In the rows, 128 means zero.
The rows of Z fall into 4 groups, and each row is roughly a mix of its group's hidden directions.
Z, 132 rows:
[[101 171 138 135 119 138 119 109 158 172]
 [129 147 117 127 129  88 122 101 184 145]
 [152 123 150 122 147  85 100 157 103 103]
 [116 140 146 146  99 139 111 113 189 138]
 [153 102 162 133 150 121 120 139  77 107]
 [133 133 117 156 112 156 135 103 181 155]
 [112 146  85 107  95 134 151 102 150 150]
 [ 79 116 144 130 106 158 127 110 167 138]
 [143 140 158  87 128 161 144 100 103 106]
 [143 138 104 136  72 117 130 136 171 132]
 [ 98 120 127  79 126 155 164 122 103 120]
 [ 98 155 133 120  95 139 129 109 182 135]
 [160 109 170 162 117 123 100 106 148 139]
 [122 125 132 117 131  75 107 139  97 168]
 [160  91 147 169 120 114 126 165 138 120]
 [140 121 179 142 130 138 118 132 182 130]
 [107 138 131 124 153 185 158 138 100 123]
 [ 98  86 129 134  85 129 121  93 145 118]
 [149 162 157 135 100 144 125 120 177 142]
 [122 137  69 110 115 136 150 138  90 129]
 [107 101 127  80 140 131 156 161 105 116]
 [147 120 131 134 118  92  75 102 117 101]
 [131 102 150 137  84 128  94 109 121 165]
 [153 116 146 133 173 110 107 130  81 119]
 [118  63 132 125 106 118 136 150 114 106]
 [129 100 146 146 100 110  88 107 167 124]
 [153 130 121 134  88 140 129 142 150 183]
 [100 133 125 104 111 147 183 144 142 101]
 [109  97 106 129 153 146 145 123 136  72]
 [131 133 169 133 163 112 121 153  81 120]
 [155 150 106 106 141 137 111 154  78 147]
 [ 98 102 123 141 160 177 152 132 111 123]
 [152 116 136 119 111  61 117 127 148 121]
 [152 102 127 177 109  97  96 126 126 116]
 [166 122 132 155 136 108  97  80 137 118]
 [161 141 101 124 147 118 116 161  81 144]
 [122  92 129 128  98 110  92  88 112 105]
 [118 173  98 100 146 114 150 148 109 102]
 [165 122 161 158 130  89 129 157 121 110]
 [131 121 131 102 135  65 139 140 113  97]
 [ 97 128 132 129  93 131 113  90 176 133]
 [ 91 148  90 105 102 107 124 117 160 140]
 [114  84 112 133 100  99 133 141 111  87]
 [171 140 129 166 152 103 104 158 120 134]
 [140 159 113 131 165 149 153 120 166 159]
 [ 98 102 151 127  93 136 104 115  97 161]
 [ 92 163  79 112 154 136 138 126 134 136]
 [106 139 146 135 105 147 119  89 180 122]
 [139 142 104 153 173 174 133 140 112 136]
 [166 156 149 117 108 155 142 153 114  92]
 [148 121 166 183 138 114 125 140 156 126]
 [129 137 113 104 179 127 121 137  79 138]
 [ 79 122 105 114 120 147 152 132 172 118]
 [101 157  81 108 114 129 146 131 164 142]
 [144 125 142 105 167 142 149 177 109 145]
 [167 112 122 122 156  97 130 162  99 103]
 [127 123 147 127 123 132 163 177 173 116]
 [132 126 123 173 128 124 134 188 109 135]
 [140 123 175 109 119 168 158 122 140 154]
 [140 151 103  96 141 129 125 142  72 146]
 [100 154 103 105 113 134 128 108 169 163]
 [137 133 146 113  66 109 104 127 146 146]
 [165 120 127 141 161 109  95 149  90 142]
 [ 92 134  89 116  96 134 171 115 134 140]
 [127 138 155 139  94 179 124 100 151 113]
 [169 123 145 161 130 123 111 178 112 121]
 [143 165 112 123 166 125 149 169 103 134]
 [ 70  88 128 122 124 132 116 107 108 115]
 [163 157  99 144  95 133 129 128 153 164]
 [123 147  93 153 119 156 113 117 169 160]
 [127 167 138 113 144 175 163 120 133 152]
 [153 132 121 182 126 149 156 131 146 159]
 [142 158  94 104 111  91 133 151 108 155]
 [182 146 137 131 153 141 101 141 100 148]
 [120 117 144 138 107 142 116  96 185 103]
 [126 114 161 143 132 121 102 122  85 174]
 [137 161 100 146 104 148 158 138 119 172]
 [119  87 120 141 159 164 159  99 126 117]
 [138  96 155 125 109 121 138 154  87  91]
 [118 166 115  83 159 143 142 124  97 139]
 [114 174  96 117 141  99  94 103 128 128]
 [115  89 132 153  87 120 107  95 151 123]
 [115 116 123 124  90 149 122  96 163  87]
 [145 129 119 176 113 175 125 130 159 142]
 [ 64 125 128 143 119 153 151 118 150 138]
 [130 108 144 106 134  84 107 132  80 110]
 [124 114 129 123 141  87 117 171  92  99]
 [ 63  98 127 107 110 120 127 134 141 125]
 [117 151  98 102 177 136 145 143  96 131]
 [ 96 111 107  93 125 137 164 137  90 112]
 [100 120  89  77 125 144 136 112 103 121]
 [124 137 126 115 185 132 146 139  83 111]
 [125 142 127 171 119 125 110 117 181 156]
 [170 102 129 166  96 115 112 149 139 115]
 [175 132 125 127 163  96 135 156 125  98]
 [185 140 135 140 159 135 142 152 110 106]
 [139 112 149 119 152 127 149 152  77  95]
 [160 140 138 138 158 138 147 172 113 164]
 [ 97 116 167 119  92 115  99 126 114 160]
 [127 134 144 102  85  87 111 151 146 151]
 [ 79 147 100 114 112  99 140 118 152 103]
 [152 155  66 120 124 119 149 135 113 142]
 [112 119 125 112 120 162 186 137 100 118]
 [159 128  81 137 123 158 142 107 115  94]
 [139 143 139 111 168 149 104 137  78 143]
 [174 149 141 137 146 112 109 161  93 142]
 [129 138 100 150  97 166 119 127 166 160]
 [ 94 139 140  92 119 155 150 116 172 137]
 [126 116 112  99 117 100 143 167  90  98]
 [135 122 119 106 102  64 111 124 150 132]
 [156 164 158 141 156 105  98 125 127 156]
 [ 85 143  77 102 118 124 147 127 110 128]
 [174 110 120 121 137  97 121 166  95 122]
 [ 95 138 134  89  83 114 136 107 147 111]
 [190 140 125 141  98 123 116 126 150 151]
 [134 144 125  85 171 130 136 161  98 136]
 [ 92 132 126 120 110 163 147  87 161 140]
 [124 123 113  95 123  76 131 163 143 103]
 [191 151 125 134 132 109 119 145 105 148]
 [163 108 144 149 100  96  92 118 151 140]
 [176 128 165 136 141 127  85 109 126 136]
 [110 117 109 157  94 104 150 152 155  96]
 [141 132 106  96 143 171 142 103  91 144]
 [ 67 111 122  93 131 143 132 119 116 107]
 [ 96 103 152 122  98 121 122 128 162  87]
 [177 137 165 119 135 149 123 107  96 112]
 [182 110 147 131 150 102 117 141 106 103]
 [123 136  76 109  87 101 148 125 140 133]
 [124 168 127 127 152 157 163 150 147 161]
 [ 79 103 111 106 108 136 142 105 152 104]
 [103 143  88 107 114  96 156 146 142 100]
 [141 116 176 147 125 124  99  88 148 146]]

Which two rows in each list fit none of the groups? Every other row fits one group, some only roughly. Give them in the order they come.
    J34: [ 93 104 125 111 172 150 125 128  89 112]
    J858: [188 157 128 126 129 145 128 113 114 159]
    J358: [165 121 128 149  95 114 141 137 181 127]
    J620: [160 120 147 157 159 105  89 131 134 156]
    J743: [167 112 161 163 120 148 108  94 121 134]
    J731: [175 119 162 152 149 108 104 108 138 145]
    J329: [124 164 121  91 108 121 112  89 156 150]
    J572: [ 83 109 151 150 108 133 121 140 171 110]
    J623: [ 83 127  92  91 101 131 144 146 121 115]
    J604: [124 127 157 137 104 118  82 113 173 144]

J620 J604
    J750: [ 82 138 121  88  93 114 122 107 143 143]
    J217: [ 93 114 132  94  96 139 156 109 141  94]
    J337: [162 181 122 125 144 156 139 155 126 146]
    J44: [ 75 131  94  99 138 111 148 134 131 106]
    J221: [108 109 122 148  91 119 141 101 171 156]
    J312: [144 114 151 134  92 164 104 112 138 168]
    J708: [178 123 128 142 102 104 109 160 148 108]
    J575: [ 98 123  94 137  85 145 140 118 168 139]
    J179: [149  90 151 101 138 100  95 146 113 104]
    J463: [140 146 121 148 160 183 159 135 117 130]

J337 J221
    J456: [ 93 133 109  90 120 103 160 143 113  96]
    J759: [ 89  80 161 137 131 119 110 134 117 152]
    J535: [140 126 155 165 137 176 116 105 147 150]
    J631: [ 95 131  87 113 105 127 168 140 147 105]
    J401: [154 153 147 155 144 167 105 122 144 163]
    J713: [166 133 172 177 136 125 114 128 122 131]
    J586: [135  77 145 109 107 109 112 129 110  89]
    J287: [168 152  86 127 134 149 160 146 116 111]
    J343: [163 136 131 169 165 122 115 107 127 163]
    J289: [177 136 165 155 122 128 103 118 121 157]
    J663: [121 164 108 110  85 120 132 110 158 159]
    J525: [178 117 149 137 147 141 104  91 151 121]
    J541: [148  95 172 149 144 130 125 168 139 147]
    J252: [141 118 126 135  75  97 114 123 172 128]

J631 J713
    J877: [134  78 113 124 122 125 166 158 128  97]
    J201: [104 139  96  99  99 161 156 155 130 140]
    J293: [139 112 139 115  87 106  90 112 150 162]
    J734: [108 138 143 104 116 172 155  84 138 128]
    J543: [158 165 135 129 133  98  82 147 135 149]
    J247: [ 97 116  74 101 105 128 146 110 144 121]
    J93: [158 112 149 155 115 112  79  98 136 125]
    J883: [123 118 154 132 149  99 128 171  89 101]
    J428: [128 131  72 111 109  85 120 148 135 129]
    J691: [ 85 122 105 123 118 154 137  88 162 139]
    J559: [123 114 159 130  72 125 120 104 161 139]
    J694: [137 108 127  83  98 132 146 161  91 126]
    J787: [136 124 149 163 144  96 128 151 179 124]
    J283: [159 140 174 159 105 138 158 127 149 130]

J877 J787
    J272: [176 112 151 149 129 126  97 109  92 120]
    J932: [139 140 132 123 104 155 111 103 143 186]
    J603: [124  97 151 161 148 162 112  90 111 118]
    J460: [191 140 125 121 148 111 122 127  93 139]
    J31: [130  99 165 123 137 127 109 154 107  79]
    J134: [166 147 125 149  96  80 129 147 139 139]
    J705: [ 99 150  83 151 120 121 144 137 161 100]
    J648: [ 83 108  83 116 118 146 147 106 146 120]
    J566: [152 129 146 153 176 141 161 139 115 100]
    J388: [100  90 134  97 103 121 110  91 121 103]
    J7: [179 161 105 163 136 126 134 140 132 151]
    J880: [147 128 168 158 156 171 143 110 140 135]
    J490: [132 103 152  86 102  99 136 147  95 114]

J932 J7
    J872: [142 128 129 100 147 131 159 166  84 105]
    J569: [145 135 104 172 117 116 110 118 179 133]
    J310: [ 67  98 113 145 127 151 149 129 136 126]
    J831: [153 126 144 107 112  91  83 106 100 126]
    J540: [ 84 111 109 122  88 113 128 106 155 105]
    J562: [145 164 134 166 115 118 118 145 160 166]
    J357: [ 78 123 100  99  98 124 143 106 132 110]
    J844: [155 130 148 138  84 128 112 122 179 117]
    J757: [169 102 106 160 125 115 130 149 104  94]
    J263: [157 136 132 168 157 129 133 163  94 150]
    J17: [165 103 158 155 119 118  85 105 132 135]
    J308: [174 108 151 148 143 115  88 127 102 127]
    J25: [180 131 162 126 139 102  97 115 143 116]
    J62: [122  99 160 115 112 142  96  89 157 144]
    J742: [123 137 121 119  91 111 118 109 182 157]

J831 J757
    J818: [ 89  83 134 123 131 123 145 136 128  81]
    J760: [163 157 160 144 132 159 118  93 138 149]
    J322: [127  91 149 165  91 150 114  99 120 119]
    J766: [146 121  78 141 116  93 110 164 136 120]
    J996: [135  88 125 136  94 142 171 130 133  93]
    J838: [151 146 124 124  88 100  98 139 171 130]
    J879: [132 160 180 150 142 128 100 119 148 150]
    J268: [144 128 113 146 133  88 134 183 123 102]
    J679: [ 90 131 138 109  86 147 116  99 150 153]
    J338: [111 162  99 107 114 133 152 101 168 147]
    J681: [133 135 120 125 181 154 147 146  85 118]
    J614: [ 92 116  97 115  92 119 154 120 109  94]

J322 J338
    J696: [152 119 147 183 119 125 130 122 160  97]
    J886: [143 132 101 115 130  60 106 128 126 132]
    J115: [158 133 169 167 152 145 116 108 146 146]
    J774: [102 102 133 113 167 148 146 123  82 112]
    J464: [169 108 131 147 110  92  84 135 121 136]
    J86: [ 73 117 112 128 152 161 140 103 115 113]
    J475: [156 139 134 124 157 135 107 111 144 186]
    J434: [ 89 114  85  94 144 124 136 135  95 121]
    J166: [123 122 140 144 113 130 153 123 195 111]
    J385: [164 126 119 117  99  80 114 127 157 106]
    J678: [103 151  95  90 127 161 150 138 128 157]
    J236: [138 124 155 178 130 174 130 113 151 128]
    J840: [ 94  97 148 118  78 116 121 111 141 107]

J166 J840
    J527: [ 83 145 100  89 105 104 138 140 141 119]
    J848: [183 112 138 167 136 107 136 150 115 122]
    J669: [101 135 106  79 142  98 128 152 111 105]
    J321: [135 152 115 144 177 170 157 132 138 136]
    J773: [ 88 144  98  98  86 118 134 132 125 153]
    J467: [170 166 143 140 134 142  98 126 130 167]
    J458: [ 98 119  83 109 139 135 164 153 131 102]
    J545: [ 99 158 135 114 123 144 148 120 187 135]
    J666: [138 145 124  91 124 102 153 154  97  91]
    J148: [161 143 130 104 156  98 113 162 100 148]

J666 J148
    J841: [ 94  99 120 125  98 122 113 100 164  99]
    J688: [156  95 151 118  95 103  95 138 100 128]
    J254: [125 118 172 137 126 148 143  87 168 118]
    J850: [141 115 136 104 164 127 119 140  68 134]
    J319: [169 129 143 110 121 111  87 105  98 148]
    J72: [117 138 142 132 117 152 105  81 163 161]
    J941: [109 110 140  93  73 124 117 101 140 119]
    J441: [ 78 102 102 118 135 147 157 156 129 144]
    J258: [107 123 122 121 146 144 153 149  77  90]
    J899: [166 118 140 136 148 166 113  88 154 136]
    J418: [131 140  86 101 122  83 136 132 135  91]
    J748: [ 95  87 120 131 100 154 165 116 110 129]
    J654: [188 152 130 148 122 153 133 136 113 153]
    J61: [162 125 121 126 117  86 139 168  94 113]
    J264: [ 86 102 125 109 126 115 132 125 159  81]

J319 J941
